One turning vector, and how many steps it has turned
The counts run from 0 to 948.
[-24   7  12   4  30  -6  13  40 -18 -20  -6 -10 -27  12   1 -18  15 -13
  -3 -11 -16  13  -5  16   9   7   6  -5   9 -30 -15 -15 -35  20 -10] -> 796
[-10 -16  -4  28  11  -6   9   8 -29  -7  23  27  -7  -7   8  33  17  30
 -12  13  10   0  29   5  -1  -2 -22 -11 -17 -31  14  12 -13  15 -17] -> 448
[ -5   2 -22  33  11   9  -8  26  -1   2  -7  -1  -6 -32  11  19   4 -10
  11  12  -6  -9   4   5  23  30  18   1  14 -23 -15 -53 -10   8  -4] -> 224
[  1 -26  17  37  21 -13  -2  30 -16   3  -4 -20  -9  -6  29   3   8   8
   9   0  22  -1  24  12  38 -22  11 -17  11 -21  19  -2  -3  -3  -2] -> 551
[-21 -10   8 -16   3  13 -12  -9   7  -8  -2 -21  23 -24 -14  12 -15  27
 -29 -16   6 -11   1  -4 -16  -5  14  -1  35 -30 -34 -11   1   3  34] -> 50
[ 12 -26 -35  16  20 -34  31 -22  -8 -18  13 -17  -9  11  -6  27  -4  14
  -8  12 -14  22  13  -7  11   7  -8  25  15 -10  19  -6   5  -7  15] -> 203
[-15 -12  -8  19   2  25  -9 -27   5  -1  12  12 -10 -12  33   3   8  40
  -6 -21   8  -2   4  -2  11 -20 -23  14 -20 -24 -22 -23   2 -18  22] -> 825
[  5 -20   6  -8   0  10  -6  -6  -5  47  10 -33 -31   5  30   9  10  20
   8   5  24   6  27   2  21  -4   4 -22  -6 -22 -11  20 -14  -8   1] -> 637
[ -8 -17 -12   5  -1  15 -16 -20   0  22  11 -47 -28   8   5   0  37  -9
   6  -7 -16   5 -18  -1  -6  30  21  -9  -2  11 -11  -2  -4 -34  -1] -> 402
[-16  10 -28  13  -6  29 -20 -43   0  -6   1 -13 -24   6   3  -4  20  -1
  14 -29 -16  14 -19  -6  -8  21   5   6  -9   9 -21  -5  -7 -38  -1] -> 494
[-27   4 -11  14  14  15   9  30 -29 -35 -19   1   4 -17   6  10 -10 -11
 -16  -9 -18  -8 -21   7   4  22  -3   7  -3 -31  -6  -4 -27   3 -33] -> 697
[ -9 -28   4  10  -1  -2 -11 -13  -3 -20  39 -11   6 -18 -18  -7   8  25
  -7  -8  -5   0  37   5   9  -7 -12  18  -2 -32 -21 -19  -4  20  34] -> 911
[-13  15  -3  19   8  12 -18  31  26  -4   2   3  12 -25   5 -13   6   7
 -13   0  -3  13   2  32   0  33  21  16  28 -20   9 -34  -7  12 -22] -> 232
[ -9  25  -9  20  14  -8  -4 -16   3  -9  -3  -4 -26  37 -32  -4 -10  -4
  21   2  -7  32  24  11  -4  25   5  12  -2  11  18  19 -31   0 -24] -> 12
[-24  17   0  14  17  -6 -29 -12  -9  18 -32  -4   4  -4 -21   2 -22 -20
   4 -14  18  21  20   7  22  -8   3  31  18  -6  12 -29 -24 -14   0] -> 474
[  5  13   7 -13   7   2  24  14   0 -25   3 -17   1 -21  11 -13  19  22
 -12 -14 -29  12  -4  13   3  30  18 -11  27   2   4  21  -5  28  43] -> 423
[  0   4  -7   7  12  13  -6  -3  -2  12  13 -50 -21  -1  10  -7  20  -3
  15 -10 -23   3 -24  -3   5  40  41  -8  -5   5   2  -4  21 -20  18] -> 408
[  9 -19 -15  13  -8  -2  11 -12   0 -11  -1   0  -8 -30 -39  14  23  -4
   0  13 -18   3  27   2  -4   4   4  -7  44  18   4  39 -10 -23   3] -> 766
[  9   7  -3  -2  -2  29  11  -1   3  21 -14  10  18 -43  -6   5 -13  15
 -20  -8  -4  19  -4   7  13  -8  18  23  36   7  26  18   0 -38   1] -> 848
[-19  -1 -21  36   0  -2 -17 -36   4 -42   5   4  -4  -4 -11 -20  15   0
   9 -27 -21  16   8   8   5  10 -19  33   4  15   8  -5  -1 -19  11] -> 581
[-19 -26  12 -21  -9  16 -14 -10   8  11  13 -22  19 -33 -22   6  10  21
 -35  -2  -3  -8  13   0 -16  -4  -2   8  20 -22 -28   3 -13  -4  32] -> 55
[-47   9   5   2  27 -17 -11  -5  13 -15  -6  -9 -15  26   5  -5  -1  22
 -19 -13   5  13   8   6 -20   7 -20  18  -5 -31 -11 -23 -21  25  19] -> 809
[ -4  17  17  17  -1  18   0 -17 -41  -3  25  36  -9  -6   0  10  -7  34
   6   3   3 -13  24  13  11  -4 -11  19 -31 -18  10  17 -21   2 -14] -> 357
[-15   6   4   9   9  17  -3 -17 -20 -29  20 -15  -7  25   3  12 -10  25
   9 -27  -3  -9 -23   3  12   6  27 -19   9 -11 -39 -28 -18   5   0] -> 34
[-16  24 -14  26  17   2   1  26   6   1 -29  14 -15  -6 -12  -2 -21  -5
  -3  -6  -2  28   2  11  23   8   6   5  24  22  41  25 -10  -6 -24] -> 0
[-17   4 -16  16  23  -6  -7  35   7   9  -4 -19 -22 -20  29   2  31  -6
  -4   2 -12   4 -15  11   0  40  24 -14  20 -13   4 -26  20   8   6] -> 320
[ -3  12   2  -3  19  -3  16  24 -36  23 -29   4 -23 -30  31  -1  28 -11
  -5 -11  -7  14  -1   8  16  -3  -3  -4   8  -6  30  27  -3 -16   6] -> 85
[ -7  14  -1  20   6  14 -13  29  23  -4  -3   4   4 -30   8 -14   8   2
  -5   4  -6   7   5  30   3  29  22  18  35 -28   1 -37 -10   6 -18] -> 231
[-34   6   7   7  24  -9  -1  40 -34 -12  -5 -16 -30   9  -3  -2   5 -20
  -3  -2 -13  -9 -10   9  17  22   5 -11  -2 -17  -6  -4 -29  29 -13] -> 793
[ -2 -38 -47  29   9 -26  12 -13  -4 -17  11 -10 -19   6  12  37   5  11
 -11  15  -8   1   1  -3  15  16 -19   9  18  -9  -1 -14   2  -5  -7] -> 209
[-19 -32   4  20   9  16  -9  10   5  27   2 -15 -10 -34   8   8  37  14
 -20   6   0  -7   4  -7 -21  -5   0 -10 -19 -11  16  25  19 -34   7] -> 70
[  4 -38 -31  25  -3 -16   5 -11  -7  -9  12 -10 -23  -9  15  28  14   5
  -1  31 -15 -22   9   6  24  21 -17  16  18  -9  -9 -21 -18  -4  -5] -> 212
[-16  13  14  -2  21  22  14  32   8  -4 -22 -16  -2   0 -13 -17 -31  -2
 -13   0 -16  12   0   3  10   9   5  30 -15 -33  -5 -12 -45   8  -5] -> 707
[-24  20  -7  15  -3  20 -28  21  28 -12 -17   0  18 -29   1 -14  -5   5
  -8 -19   6  21  15  22   5  32   6   3  26 -16   1 -14 -17  23  -6] -> 237
[-27  29  17   8  -2  30 -25 -26  -8   4  -2  14 -25  -3   3  -9  -1  28
  15 -11   6 -16  23   4 -21   4  -4  -4 -30 -11  -7  38  -5 -13  -3] -> 258
[ 12  11 -33  20  15 -25  23 -28  -6 -28   0   4 -22  24   1   9 -15  13
  23   1 -11  33  27   3  15  16 -13  21   6  -9  13  -3 -10   4   4] -> 109
[-33  12  15  11  41 -14   1  26  12 -24  -6 -20 -13  29  -4 -21 -13   8
 -11 -12  -5  20   3  10  -2   5   5  15  -2 -27   4 -24 -15  26  12] -> 803
[-38   9  -5   6  15  18   3  35 -26 -13 -10   3  -7  -7  -6  12  -9  -8
 -25  -3 -18  -8 -29   6   2  27  -4   7  -9 -21  -2  -8 -35  10 -32] -> 699
[-11  23 -10   8  21 -27  18 -15  -5  -1 -29  14 -38  15  -1   8   7  -1
   5  19 -11  17  17   7   8  12 -20  18  14  19  18  15 -35   7  20] -> 101
[ -5  12  32 -12  13  13  20 -11 -37  11  -2   5 -23   5  -7   8 -18  26
 -11  -7  -4 -21 -16   2  15 -37  11  10  18   5  -9  26 -18 -28   7] -> 276
[  2  27  -5   1   0  32  -4 -24 -10   0  18 -22 -17  -3   2  -9  -8  12
  16  -9 -29 -14 -26  -5  -2  35  34  17 -14   3  -5   0  16 -26  13] -> 502
